[[-1 21]
 [19 66]
 [-2 44]]
:
[[19 66]]

[[  6 -43 -43  71 -61  11  52  -1  54 -59 -21 -50]
 [ 12   2  11  10 -11 -12  -1  -5  -3   9  -6   0]
 [  2  -1 -11 -12   2 -10   2   2   5  -7  -3   9]]
:
[[ 12   2  11  10 -11 -12  -1  -5  -3   9  -6   0]]

[[  4   7  -6  -6  34]
 [-23   4  -4 -21 -50]
 [ -5 -12  18  10  12]
 [ -1 -12  -1  10 -30]
 [-15   4   9  -5  53]
 [-23   4 -16  52   4]
 [-46  13 -12   4 -32]]
:
[[-23   4  -4 -21 -50]
 [ -1 -12  -1  10 -30]
 [-23   4 -16  52   4]]

[[ 17 -10  66  -8]
 [-26  15  -1  -5]
 [-10   5  56  15]
 [  7 -17 -34 -26]
 [ 42   1  -4   0]]
:
[[-26  15  -1  -5]
 [  7 -17 -34 -26]]

[[ 44 -26 -23  37 -43  36]
 [-28  31  28 -33  25   8]
 [-28  -5 -38 -22  28 -24]
 [ 34   7  44  34 -35  47]
 [ 27 -52 -29  44 -31 -10]
 [ 33   5  34  14 -26  26]
 [-19  34  36 -19  11  12]
 [ 41 -15 -46  -1 -45  57]
 [-47  18  41  -3  43 -54]
 [-38  11  38 -13  41 -31]]
:
[[-28  31  28 -33  25   8]
 [ 34   7  44  34 -35  47]
 [ 33   5  34  14 -26  26]
 [ 41 -15 -46  -1 -45  57]
 [-38  11  38 -13  41 -31]]

[[ 1  5 29 52 31  7  0  0]
 [35  8  1  0 -1 -1  0  0]
 [ 0  1  0  0  1  2 17 46]
 [ 0  1  1 10 41 49 19  2]
 [ 2 17 47 43 13  2  0  0]
 [ 1  0  0  0  2 18 48 41]]
:
[[35  8  1  0 -1 -1  0  0]
 [ 0  1  1 10 41 49 19  2]
 [ 1  0  0  0  2 18 48 41]]

[[ 14  35  -4 -19 -34 -41]
 [-38  34 -57  36 -20   1]
 [ 27 -52  34   4  52  42]
 [ 72 -15  27  -4  30  10]
 [-34  56 -50  11 -50 -35]
 [  8 -20  52 -49  -5 -21]
 [ 29  18 -43  49  17  22]
 [ -2 -49  28   2  41  38]
 [-23 -33 -10  32  37  49]]
:
[[-38  34 -57  36 -20   1]
 [ 72 -15  27  -4  30  10]
 [  8 -20  52 -49  -5 -21]
 [ -2 -49  28   2  41  38]]
---
[[  8  -1   0 -15   1 -17  15  -4]
 [  1   4   4  -1   6 -22 -14 -30]
 [ -4  14 -12 -18  -2  -1 -16 -53]
 [ -9 -52   8   5  -7  13  -3   2]
 [  4 -21  -4  11  -1   2  -3  14]
 [ -5 -26  16   1   8   2  -2  35]
 [ -4 -20  -8   7 -15  10 -16  15]
 [  4   7   0   3   5   5 -14 -36]
 [  1   9  -8  -2 -10  -2  -1  31]
 [ -3 -18  -5  18   0 -16  -2  70]]
:
[[ 70  -2 -16   0  18  -5 -18  -3]
 [ 31  -1  -2 -10  -2  -8   9   1]
 [-36 -14   5   5   3   0   7   4]
 [ 15 -16  10 -15   7  -8 -20  -4]
 [ 35  -2   2   8   1  16 -26  -5]
 [ 14  -3   2  -1  11  -4 -21   4]
 [  2  -3  13  -7   5   8 -52  -9]
 [-53 -16  -1  -2 -18 -12  14  -4]
 [-30 -14 -22   6  -1   4   4   1]
 [ -4  15 -17   1 -15   0  -1   8]]

[[  7 -17 -19  22  15  -1  15  25  -3   4  52]
 [ -9 -24  15 -14   0 -18  51  34 -10   5   9]
 [-13 -13 -20  34  30 -24 -38 -20 -10 -48  17]]
:
[[ 17 -48 -10 -20 -38 -24  30  34 -20 -13 -13]
 [  9   5 -10  34  51 -18   0 -14  15 -24  -9]
 [ 52   4  -3  25  15  -1  15  22 -19 -17   7]]

[[-51 -47 -33  47 -20]
 [ 34  30  19  37  30]
 [ 14  19  24  13 -16]
 [ 19  25  36  13 -28]
 [-33 -18  13   9 -70]]
:
[[-70   9  13 -18 -33]
 [-28  13  36  25  19]
 [-16  13  24  19  14]
 [ 30  37  19  30  34]
 [-20  47 -33 -47 -51]]

[[ 41  10  20  31  26   1 -17  28  15 -48]
 [-45  -8 -42  -8 -10 -18  39  19 -22  67]
 [ 45 -39  -2 -37 -38 -26  11   6 -30 -27]
 [ 14 -22 -36  -5 -16 -32  32  59 -28 -17]
 [-35  58  23  43  41  50 -42 -39  53  12]
 [ 40  22  51  13  17  34 -49 -37  33 -42]
 [ 40 -57 -35 -35 -39 -60  41  46 -64 -18]
 [-19   2  13 -17 -13  13  -3 -43   0  43]
 [ 36   3  14  22  18  -7 -13  29   7 -56]]
:
[[-56   7  29 -13  -7  18  22  14   3  36]
 [ 43   0 -43  -3  13 -13 -17  13   2 -19]
 [-18 -64  46  41 -60 -39 -35 -35 -57  40]
 [-42  33 -37 -49  34  17  13  51  22  40]
 [ 12  53 -39 -42  50  41  43  23  58 -35]
 [-17 -28  59  32 -32 -16  -5 -36 -22  14]
 [-27 -30   6  11 -26 -38 -37  -2 -39  45]
 [ 67 -22  19  39 -18 -10  -8 -42  -8 -45]
 [-48  15  28 -17   1  26  31  20  10  41]]

[[ 38  28 -54]
 [ 28 -21 -46]
 [ 26 -27  -4]
 [  7  22   2]
 [ 27  16  15]]
:
[[ 15  16  27]
 [  2  22   7]
 [ -4 -27  26]
 [-46 -21  28]
 [-54  28  38]]

[[ -9  48 -50 -43 -13]
 [-20 -25  22 -24  38]
 [-40 -14   9  -9   1]
 [ 17  14 -18 -31   1]
 [ 43  -4  24  36  -7]
 [  4  14 -16 -17  -9]
 [ 11 -17  29  24  17]
 [-19   2 -17 -32  15]
 [ 16  26 -45 -48  43]
 [ 17  40 -53 -49  28]]
:
[[ 28 -49 -53  40  17]
 [ 43 -48 -45  26  16]
 [ 15 -32 -17   2 -19]
 [ 17  24  29 -17  11]
 [ -9 -17 -16  14   4]
 [ -7  36  24  -4  43]
 [  1 -31 -18  14  17]
 [  1  -9   9 -14 -40]
 [ 38 -24  22 -25 -20]
 [-13 -43 -50  48  -9]]
---
[[ 51  33 -30  20]
 [  0 -51 -31  27]
 [-61 -32  68 -42]]
:
[ 20 -31 -32]

[[-25 -56  38  53  23]
 [-37  13 -45  24  -7]
 [  3 -69  57  56  18]]
:
[23 24 57]

[[ -5 -41  63  42  52]
 [ 14 -52  71  37  41]]
:
[52 37]

[[ 30 -52]
 [ 65   1]
 [ 17   0]]
:
[-52  65]

[[ 13 -17 -22 -32  32]
 [-30  51 -49 -45  28]
 [ 47  29  -2  44  33]
 [-22 -29  45  15 -40]
 [ 27 -45  26  48 -25]]
:
[ 32 -45  -2 -29  27]

[[-35 -31]
 [-18   0]
 [-23 -59]]
:
[-31 -18]

[[-59 -25]
 [-37 -44]
 [-34  49]
 [ 51 -17]]
:
[-25 -37]

[[-24  -8  28   1  11]
 [ 38 -67 -12 -10  24]]
:
[ 11 -10]
---
[[-40  37 -30 -51  18 -16]
 [ 25   9 -39 -32  47   7]
 [-54 -35  62 -61  27  52]
 [-38  53 -55  31 -45 -59]
 [-47   0  34  39 -68 -39]
 [-47   9  33  46 -63 -37]
 [ 18  55 -66  -6  44 -19]
 [-23  40 -10 -45  21  10]
 [ 33 -37  -2  58 -21  -4]]
:
[[ 25   9 -39 -32  47   7]
 [-38  53 -55  31 -45 -59]
 [-47   9  33  46 -63 -37]
 [-23  40 -10 -45  21  10]]

[[-31  49 -18]
 [-34  53 -18]
 [-16   4  13]
 [-41  43  -4]
 [-24  33  -9]
 [-65   6  56]
 [-27  38 -10]
 [-32   9  21]]
:
[[-34  53 -18]
 [-41  43  -4]
 [-65   6  56]
 [-32   9  21]]

[[  2 -22  48  24 -10 -34  25]
 [  3 -42  31  33 -29 -44  38]
 [ 42   4 -24 -55  49  17   4]
 [-35  -4 -25  21 -20  41  18]
 [-10 -44  23 -45  44 -27  42]
 [ 37  27  20  19 -31 -25 -26]
 [-36  36  30  44 -55 -16 -25]
 [-33 -43 -23 -31  22   9  36]
 [ 10  42 -48  30  -6  40 -43]
 [ -9 -37  35  22 -23 -43  46]
 [ 44  26  29   1   1 -25 -33]
 [ 56 -10  39 -16  20 -41   2]]
:
[[  3 -42  31  33 -29 -44  38]
 [-35  -4 -25  21 -20  41  18]
 [ 37  27  20  19 -31 -25 -26]
 [-33 -43 -23 -31  22   9  36]
 [ -9 -37  35  22 -23 -43  46]
 [ 56 -10  39 -16  20 -41   2]]

[[ 33  30  -7  10  19  14 -15  12 -23  45  -5 -17]
 [ 24  25  10  24   0 -14  -5  12 -22  52   6 -21]
 [  5  42  14  -2  22 -21 -22  41  -5  -6  12 -23]]
:
[[ 24  25  10  24   0 -14  -5  12 -22  52   6 -21]]

[[ 40 -69  49  29  -2]
 [  8   7   6   2  -3]]
:
[[ 8  7  6  2 -3]]

[[-20  -6 -36  -5   1 -53  26 -41  10  50 -38]
 [ 30 -15 -51  40  22 -22   8  43 -42 -44  35]
 [ 29   1  36 -57 -10  -3  40  -5  -7  39  22]
 [-49 -45 -16   0 -44 -52 -39  42  49 -52 -45]]
:
[[ 30 -15 -51  40  22 -22   8  43 -42 -44  35]
 [-49 -45 -16   0 -44 -52 -39  42  49 -52 -45]]
